In the rows, zero is written as 128.
One turn sends every row of this set to another row. A few are shown first. Where does it send the rows asked after them?
k_286: [123 156 114 135 135 107 135 104 100  91 131 104 116 126 172 105 140]
k_366: [139 163 143  93 148  93 105 108 127 129 161 124  88 148 155 137 126]
k_997: [111 160 109 116 144 123 149 138 110 124 102 139 112 116 123 110 158]
k_14: [100 134 102 152 158 122 141 143 134 105 137 141 124 120 124 135 152]
k_544: [140 114 128 130 143 116  95 133 132 181 130 130 116 163 157 150 163]
k_500: [118 129 126 154 112 143 124 117 115 111 172 148 107 157 134 137 150]
k_992: [128 138 125 140 140  99 107 116  95 128 111 103 109 147 164  79 147]
k_300: [133 137 141 134 131 119  89 119 126  86 131 167 117 160 132 146 138]
k_812: [136 123 148 149 116 161  96 122 100 149 154 126 133 127 138 121 142]
k_77: [121 149 107 156 128 129 134 152  94 147 125 142 127 112 151 106 139]
k_495: [134 140 133 118 155 106  94 100 103 140 192 114 107 140 145 144 157]
k_509: [127 118 142 170 154 103 105 133 121 119 118 102 101 137 173 114 132]
k_234: [142 133 132 120 119  99  84 154 102 151 116 129 153 123 133 128 124]
k_345: [111 123 125 142 168 123 106 150 132 139 109 129 141 111 118 114 144]
k_623: [175 156 103 112 136 125 109 127 127 151 120 122 123 168 165 138 154]
k_514: [120 137 122 124 104 124 160 152 111 142 145 115 100 121 127 148 145]
k_530: [124 139 115  87 141 126 122  98 120 148 140 122 140 128 144 164 177]
k_348: [138 148 111 155 156 109 101 155 106 114  97 157 129 129 141 122 144]
k_21: [132 134 154 104 136 160 107 114 136 135 126 110 125 129 109 113 141]
k_788: [150 155 115 123 106 105 120 148  71 123 119 141 118 128 139 150 156]
k_946: [162 155 137 114 154 124 102 111 106 152 173  94  96 138 151 129 148]
k_51: [114 118 144 144 171 105 109 113 112  99 111  99 104 122 148 132 166]
k_971: [154 155 157  99 163 113  94 113 123 138 152 103  96 124 153 149 132]
k_45: [136 127 133 118 152 119 114 125 149 137 129 133 117 136 161 193 153]
k_6: [118 124 119 104 140 104 129 144 139 124 126 114 109 148  91 138 162]
k_475: [ 85 125 139 127 144 102 131 101 111 113 134 104 116 108 157 117 145]
k_952: [127 152 101 103 114 112 129 110 130 152 153 140 135 151 172 143 137]
k_811: [145 159 153 101 121 139 111 119 113 113  99 147  96 144 129 124 142]
k_217: [137 144 144 120 149  87  89 114 108 141 170 136  83 157 157 144 144]
k_471: [144 120 109 144 143 106  97 156 138 110 146 115 147 142 116 149 134]

k_623 turns into k_530
k_500 turns into k_300
Now find these:
k_366 turns into k_971
k_77 turns into k_14
k_788 turns into k_6
k_286 turns into k_51

One turn sends every row of this set to another row. A few are shown first. Where does it send the rows asked after them?
k_221: [137 160 128 109 140 113 137 121 129  99 100 127 126 130]
k_492: [120 117 117 112 101 107 170 104 103 104 120 104 130 141]
k_895: [142 130 121 171 144 150 132 117 115  99 132 119 106 132]
k_889: [146 102  94 112 147 108 150 112 113 100 141 153 112 112]
k_287: [127 134 133 142 121 120  82 142 126 119 133 106 124 155]
k_762: [120 107  94 143 156 123 120 129 136  84 164 144 131 119]
k_601: [140  88 126 148 113 118 130 146 117 105  89 142 159 117]
k_608: [148  86 121 129 142 125 118 115 105 155 144 126 168 131]
k_600: [111  90 142 157 150 116 117 120 123 113  91 104 141 133]
k_285: [119 112 111 147 151 113 119 128 124  74 162 148 131 128]
k_925: [109  96  89 128 117 120 140 107 142 130 148 137 166 111]
k_381: [107 118 122 134 129 110 149  80 132 142 149 105 138 139]
k_78: [107  72 117 135 104  93 123 115 156 128 124 138 122 130]
k_527: [126  99 104 149 158 121 122 124 124  66 144 141 140 132]
k_560: [144 128 114 127 143 106 127 145  91 138 159 141 153 144]
k_283: [153 117  80 124 135 119 121 114 117 102 139 130 156 171]
k_513: [122 101 128 113 104 112 160 105  98 105 120  97 149 146]
k_334: [123  88 137 167 139 109 159 145 142 134 134 134 122 130]
k_787: [164 115 147 166 116 116 126 125 126 145 125 150 148 130]
k_43: [110 104 113 114 101  88 130 151 126 128 145 140 109 120]
k_870: [162 114 132 160 113 111 128 107 138 146 113 151 152 127]
k_68: [166 123 100 128 121  88 141 150 131 106 115 136 111 140]
k_130: [152 114 143  97 139  95  94 109 122 117 115 127 133 119]
k_110: [135 132 143 120 121 134 111 108  92 120 159 129 116 140]
k_315: [127 116 135 117  98 119 158  94  99 110 125 111 148 152]
k_97: [ 94 125 110 151  97 134 138 114 109 112 120 114 125 102]
k_466: [111 112 105 109 136 114  94 127 137 149 123 109 114 117]
k_498: [105 111 107 121 147 117  93 138 127 130 113 110 101 122]
k_133: [119 117 101 115 142 123 105 139 130 143 114 109 100 121]
k_604: [121 123 117 121 124  95 130  99 144  85  92 122 152 140]
k_790: [132  84 109 164 124 147 125 101 116 102 129  97 133 118]
k_928: [171 109 133 153 108  99 139 119 127 143 109 141 151 130]

k_381 turns into k_889
k_790 turns into k_560
k_513 turns into k_285
Now find these:
k_110 turns into k_925
k_762 turns into k_928
k_466 turns into k_492
k_43 turns into k_604
k_97 turns into k_283

